Some points, each followed by its number:
 40  21  39  70 -40  35  47  77  36  29  11  18 -37  18  -4   9  37  46 -24 -46  47 -91   3  -4  27   3 -23  10 -66  48   7  62 0
 38 -22  25  43 -39  45  43  44  63  33 -18 -17 -53  -9  30  22  -9  12 -31 -18  27 -70  -1  10  -4  17  -8 -27 -82  38   3  45 1
-13  14  74  91 -55  28   4  57  67   7  35  -2  -2  17  28 -26  46  20 -11 -42  69 -81 -18  28 -15  33   8 -41  -2 -21   2 -23 2
 26 -52   2  29 -28  66  46  64  57  22   3 -10 -49  -2  14   6  16  55 -11 -16  25 -95  17   3  -6  16 -18 -41 -59  43  14  37 3
 15  27  63  63 -48  27  38  80  13  33   7  32 -13   3  12  15  36  -1 -30 -14  54 -92   2   6   2 -11 -13 -43 -44  15   1  -3 4
 -46   11   51   89  -46   36   35   43   41   54    5    5  -13    8   15    4   -1   18   31  -22   32 -114   17   18  -14    4  -30  -14    8   58    3    3 5
 36  -5  70  35 -61  63  41  33  -3   3  46  16   9   0  21 -13  25  24 -25   4  59 -80   5 -10  22 -23  -4 -31 -64  25   9   8 6
-15 -15  65  36 -26  43  15  56  74   4  42 -26 -24   7  25 -23  38  50 -41 -27  42 -83 -16  28   7   3   6 -47 -56 -18  19  34 7
 -7  -2  40  99 -64  39  61  52  61  44  22   4  -7  34 -17 -12 -34 -16 -23 -16  50 -92  13   4  -1  28 -19 -30 -38  43   1  17 8
 32 -20  28  52 -47  23  52  59  -3  44  11  26 -31   4 -12  -4  16  17 -37 -23  34 -77  12 -16  25   0 -22 -19 -89  42  23  58 9
-17 -58  25  21 -23  64  35  46  20  17  55  20   6  32  21 -27  13  32 -47 -40  30 -84   9   9  21  28   2 -42 -64 -14  28  39 10
 63 -30  51  26 -41  66  58  28   7   9  47   9   0  19  14 -20  22  52 -42 -12  30 -70  20  -7  37 -19 -10  -9 -98  27  21  61 11
  1   6  43  55 -58  33  56  63   8  40  20  22  -9  16  -1   7  27  11 -22 -11  30 -71  19   4  18 -14 -15 -46 -45  36  21  58 12
 -3   6  32  49 -48  37  54  54  10  40  12  28  -4  17  -6 -10  17  13 -29   0  37 -82  10  -1  21 -18 -11 -50 -52  33  13  42 13
  -6   29   33   84  -65   18   26   38   51   33    0    2  -37    1    4    3   -3    8   22  -26   67 -120   -8   30  -35    0  -24  -30    8   56   -9  -18 14
 36 -24  39  33 -43  58  39  39  28  36 -12 -16 -55  -6  20  10 -13  21 -23 -27  21 -65  15   4  -9  21 -11 -32 -62  42   5  50 15
  3 -41  53  78 -36  35  19  35  83   4  41 -38 -36  -3  46  -2  11  28   8 -49  61 -96  -4  33 -24  50  -3 -20  12  12   3   3 16
 -36    2   71   78  -62   21    6   34   62   12   45    1   -6   23   33  -34   10   47  -10  -67   62 -102   -8   22   -1   39  -21    4  -44   10   13   11 17
  9 -44  45  52 -31  50  25  46 100  17  40 -32 -24  11  58  -2  25  35 -42 -26  26 -59 -21  33 -26  35   1 -55 -75 -20  11  45 18
-16  31  46 106 -84   5  37  56  16  41   0   3 -30   2   1  -2  -9  19  -2 -29  39 -96   6  14 -11  -1 -19 -14 -21  57  -8   7 19
   2    4   77   60  -79   28   48    2  -21   24   40   18   29   17   19  -29  -40    7  -16  -23   65 -106   10  -23   21  -23  -13  -19  -11   51   -4  -12 20
 15  22  64  87 -27  34  27  61  70  -1  43   1 -33  24  19 -13  81  73 -22 -58  51 -97 -18  24  17  28   0 -12 -37 -11   9  27 21
 -22  -19   56   67  -56   39   20   35   26   25   53   27   26   25   22  -23    2   16   -8  -54   72 -123   -5   15  -10   28    3  -39   16   -1   13  -15 22
  11   20   83   81 -107   -4   49    4  -37   10   54    1   -3   24   21  -34  -42   15    9  -22   56  -81   12   -3   16  -26  -15  -10  -25   35  -14  -18 23
Which point above is nearest to each new point? Its number follows each.
 -9 -47  38  68 -52  46  30  35  50  16  50  15  19  38  -2 -53 -11   7 -31 -26  35 -92   2   5  15  28   6 -62 -52 -25  18  37 10
 19 -46  40  43 -32  35   9  40  32  14  43  15 -33  -3  52 -15  56  50 -25 -42  41 -74   2  19  14   7  -6 -26 -59  -6  14  33 7
 39 -39  55  34 -62  55  37  -7  13  14  40 -17   0  -1  38 -17 -29  26 -20 -11  48 -83  10 -10  16 -15   0 -15 -32  47   3  16 6
-32 -41  58  68 -40  42  27  35  35  21  68  15  12  37  16 -48  20  39 -23 -36  23 -75   4  19   3  12  -1 -43 -48   9  28  58 10
 35 -42  66  74 -41  37  20  46  60  11  49  -6  -2  28  17 -36  28  23 -38 -26  39 -78  -5   5  12  28   5 -58 -50 -20  24  15 7
  25  -25   50   35  -58   50   37    0  -46   14   47   30   19   32   16  -31  -20   25    2   -9   62 -109   16  -23   39  -38  -15  -19   -5   48    3  -20 20
-30 -16  38  63 -70  26  52  48 -11  66   5  45   6  14 -13 -18 -23 -14 -20  -5  30 -97  16   0   4  -7 -19 -61 -57  38   3  31 13
 -33   36   50   92  -78   19   45   49   58   36   -3   -1  -21    2    1    8   14    8   25  -29   63 -114    0   13  -24   -3  -24  -17   28   50  -15   -8 14
 15 -22  56  33 -61  63  43   5 -32  18  56  23   8  16  18 -34   0  45 -40  -7  27 -54  26 -22  43 -29 -17  -3 -96  36  24  68 11
  32  -33   52   48  -70   44   21   -7   19   13   38  -28  -13    7   30  -30  -37   14   -5  -17   64 -104  -10    1    4   -6  -15   -4  -26   56  -10  -25 20
 22 -29  64  36 -49  46  41 -12  -5  41  55   1 -13   9  36 -26 -99 -21 -28 -21  30 -69  20 -18  32 -26   0 -24 -66  17 -26  24 20
 26  19  58  43 -45  19  12  28  45  63  17   7 -31   7  10   7   8 -37 -12 -43  35 -87   4  -3  22 -21 -10 -30  -6  44  -9  14 4
  23  -28   26  105  -76    4   47   49   43   28   -3   -1  -41    1   12   12   23   61  -10  -22   33 -101    3   19  -26   35  -15  -29  -53   39   22   29 19
 35 -38  50  17 -51  66  52   8 -10  33  44   8  23  17   3 -41 -16  34 -36   4  18 -57  31 -28  43 -25 -18 -33 -89  26  19  62 11
 25 -26  57  35 -38  40  -7  22  74  40  34  -1 -32   7  36 -30  21  -1 -43 -40  40 -66  -4  26  14  15   4 -51 -50 -12  12  35 7
 13 -18  67  74 -53  31  12  38  71  10  34 -16 -23   9  38 -13  26  53  -8 -70  56 -89   7  23  19  25 -20  -1 -39  11   8  26 17
 -21   11   56   81  -42   38   25   58   80   13   43   -4  -33   14   23  -21   46   45   -4  -57   77 -113  -18   33  -20   35  -10  -21   20    6    6  -18 2
-17  29  33  83 -61   0  36  43  37  30   5  -4 -37   9  14  -3  -3  23   4 -55  41 -96  19  -3  10  15 -43  17 -51  68  -7  42 19
